Families of rows that turns and mirrors carry onto each other, the same ones carrying the whole set onto itself: the rest of each named row's family, in list order:
3 families of 5 rows:
P: [-23   1  27   2  -3 -16  -6 -30  -8  24  25 -12  -6  11   7  -2   9 -36
  14]
X: [-18 -33 -15   6  43 -12   0   0  16   1  16  -4 -10  30  14  23   4  -6
  -7]
B: [ 11 -20  -3 -25  -4 -19   6  18  -2  25  25   3   6 -11   7 -27 -20 -19
  13]
U: [ 13 -36 -26   1  -9 -22  -7 -35  -5  14   4  38  -3   2  20   7  -8   6
   8]
K: [ 12 -26 -13 -12 -20 -31 -14 -23   0  12 -15  30  -8   9   6   7 -11   1
   2]
D: [-28 -19 -16  -2  -8  15 -21  11  16  24   9  25 -17  15  26  21  -1  -4
  -2]
V: [-16  -6  16  21   1 -27  -5 -33  -2  30  36 -14  12   6  11  -7   7 -26
  -3]
Q: [-18 -15   2  14   8  -7 -23 -20  -8  -1  40 -22   2   2   3   2   4 -38
  -4]
J: [ 27 -20  -4 -22  11 -17 -14 -30 -16  27  10  31  -2 -10   9   2 -10   3
  -1]
R: [-15 -24 -23  -3  33  -9   3 -11  14   1  33  -7 -13  28  -4  10  14 -18
  29]
F: [  3 -14 -11  11   4 -11 -31  19  14  21  15  35  -2   2  18  33   0  -2
  13]
M: [  8 -14   7  -5   2 -14   8   3 -25  18  31 -15   3  -5  27 -24 -11  -5
  27]
Z: [-28 -13 -16   0   7  12 -25  16  14  31  13  22  10   5  11  22   8   7
  -6]
S: [ 14  -7  -3 -23  -9 -29   3   7  -3  39  25  -2 -19   2  16 -28 -15 -17
   9]
Y: [-23 -16 -25 -10  20 -11 -11 -11   7   3  23 -21 -23  34  -2   9  19  -2
  14]

Same family as S: P, K, D, Y
Same family as Q: X, J, F, M

Families of rows that turns and mirrors carry onto each other, the same ones carrying the whole set onto itself: the rest of each named row's family, in list order:
4 families of 4 rows:
tef: [  0   8 -19 -10  46  -1   3   0  -2   4  -9 -27 -17 -16  -5   8   8  15
   6 -16   3   2  17 -13  -3   3 -11  16  43   0  27   0]
kupev: [ -2  10  29   9  27  -7 -33 -28 -16 -13   8 -10 -21 -16  -4  26   9   6
  37 -14  23  33   2   6   4 -16   8   0  -1 -31  18   4]
gat: [-10   1   3 -10  -8  28 -21  -1 -14  -4  17 -15  -9   7   9 -11 -13  31
  18 -37  19  44 -35  -8 -17 -25 -36   2   2  -5 -15  11]
bemi: [  6   8 -23  -8  39  -6  11  -1  -3  -3  -2 -24  -3 -18   3  15  15  22
  17 -26  -4   5  13 -13  -2   6  -5  15  44   2  33   0]
gov: [ -7 -23  -3  -1 -11  25   8   7  -7 -27 -30 -11 -14  -4   1 -12  -1  28
   2 -26 -28  17 -11  -3  34 -15   2  15  -9 -27 -12  31]
borin: [-19 -22   5   7 -11  18  16   1 -13 -26 -24  -7  -1 -10   3 -17  -7  24
   9 -28 -28  17 -19  -7  34 -12   8   9   0 -27 -14  27]
purov: [  5   7  29  21  29  -1 -23 -29 -23 -22   7  -4 -15 -20  -1  19 -14  12
  38 -15  23  13  -2  11  14 -18  10   0   9 -37  16  23]
nes: [-13 -13  -7  -1 -15  19   9   6  -6 -27 -31 -17  -1   2   7 -23   0   9
   2 -38 -37  16  -4  -5  19  -7  -4   5   7 -32 -12  14]
fetek: [ -1  10   7 -10   2  26 -21 -11 -23   1  10 -31  -7   7  19   4 -13  29
   4 -37  16  43 -34 -11 -18 -23 -35   1  11   7  -2  -4]
nozop: [ -9 -20   0  -5  -6  17  25  -3 -10 -28 -33  -7  -8   2   2 -15  -7   8
  12 -22 -24  14   3  -2  29 -10  -4  17  -2 -36 -14  27]
sib: [ -1   3 -18 -14  37  -3  23   6 -17   0 -14 -33 -13 -19  -1   7  11  27
   9 -18  -7  18   3 -22  -8   1  -3  15  43  -3  33  -4]
reku: [-11   9   5 -13   4  26 -21  -3  -4  -2   5 -14 -14   2   2  -3  -7  20
  -2 -34   6  44 -41 -18 -11 -21 -40   2   7  14 -14  -2]
zov: [ 10   2  32   7  16   8 -21 -33 -17 -24  -3  -3 -21 -14 -13  28  -5   7
  41 -13  28  25  -3  11  20 -24   1  -4  -2 -33   5  11]
Fugul: [ 16   9  21   6  27   1 -28 -22 -25 -26   8  -3 -23 -19 -11  21  -3   7
  31  -8  29  20  -1   5  15 -18   6  -1   3 -39  13  29]
Toku: [ -1  18   5 -10   3  16 -17 -10  -4  -2   9 -18  -9   4  18  -3  -9  26
   9 -40   0  53 -44 -17 -13 -23 -32   7   7   9 -16   0]
Lugu: [  8  -4 -23  -9  40  -3  11   7  -8   2 -12 -30  -7 -22 -24   9   6  25
  23 -17  -5   3  11 -18  -1 -10   9  20  36 -13  31   1]

Same family as Lugu: kupev, gat, nes
Same family as reku: tef, borin, purov

Families of rows that turns and mirrors carry onto each other, the same ones carrying the whole set onto itself: the rest of each named row's family, in list order:
3 families of 5 rows:
ruva: [ 10  25  -7 -15   2 -28   3 -30   9  12  -8   7 -15   8   5  19  12   0
  15  -7  13   5  25 -19  13 -10 -12 -10  14]
fave: [  6 -25  -3  15  -7 -13  -1  -6 -20 -17   6 -31  -9  32 -28  21  -1 -18
  13  16  16  -3  19  12   3  12 -11   1   6]
Tuguk: [-10 -18 -20   7   5   7  14  20  17  27   2 -13   4  12   5 -27 -22 -26
 -13  15 -12  10 -11 -11   7   1  11 -13 -15]
naled: [-10 -12 -13  13 -18 -11  -6  -1 -11  29  10  10  13 -26   6 -31  15   2
   1  -1 -13  -6   9   7 -26 -14  27 -23  -1]
firok: [  4 -10   9  -4  -5   7  11 -19 -22  -3  16   3 -25  20 -30  20   2 -12
  -9   1   4  10   1  17   7  14 -12  15  19]
Vuki: [  3 -13 -18 -14 -23  15  19  -3 -16  -8  14 -22 -18  19  -1   4   8 -18
  -6  18  -9   5  -7  28  -4  24  13   2   4]
vesed: [ 14  21   2  10   9  18   4 -22  17   7   6  -5 -14 -17  25 -11   9  16
  19  22 -13 -12  18  -8   1   5   7 -25  16]
bofa: [-30 -12  -4  16 -13 -16   7   2   6   2  -6  12  30 -15  -7 -29   7   0
 -24 -16   6   1 -16   0   1  -5   3 -22  -2]
dur: [ -2 -24 -24   9  10 -16   2  23  -7  -6  13 -24  21   8  -9   0 -26  -4
   7   9  16  28  -8  -5   4  24   0   5 -12]
Sepu: [ -5   3  12  18   7  -2 -13   9  -4 -14  -3  -7   1 -21  26  -6  14  33
  20   7  -3 -17  10  -3  10 -34  -4  -2  -1]
kes: [-14 -18 -25  -8   2   5   4  14  13   4  -4 -15   1  12 -15   3 -21  -7
   0 -10  -8   5 -42  -3  10  16  -3   9  -7]
sape: [ 16   2  12   5 -16 -32 -11  -5   6 -11 -10  -7  -6  15  12  17   7  -4
  23  12   4 -16  30  -4  30 -15 -10  -7  24]
Vipe: [-17   6  10  24   0 -13 -11  29 -13  -4  19  -1  35  -3   1 -25  -6  20
  -5  -5   5  14  -4  -7  -8 -14  13  -6 -10]
vuk: [  1  -3   4  10  10   3   6 -34   0  -9 -11  16   2 -20   8 -25   5  23
  30  13  -3 -21  -2 -10 -10 -20  -9 -15  -4]
sonam: [ 10  12  -4 -13  -8   1 -12  -5  16  23  -3   4 -25  25   7   5  11 -28
  11   3  14  10  31  13  -3 -11   6   2  31]

Same family as ruva: firok, bofa, kes, vuk
Same family as Sepu: fave, dur, sape, Vipe

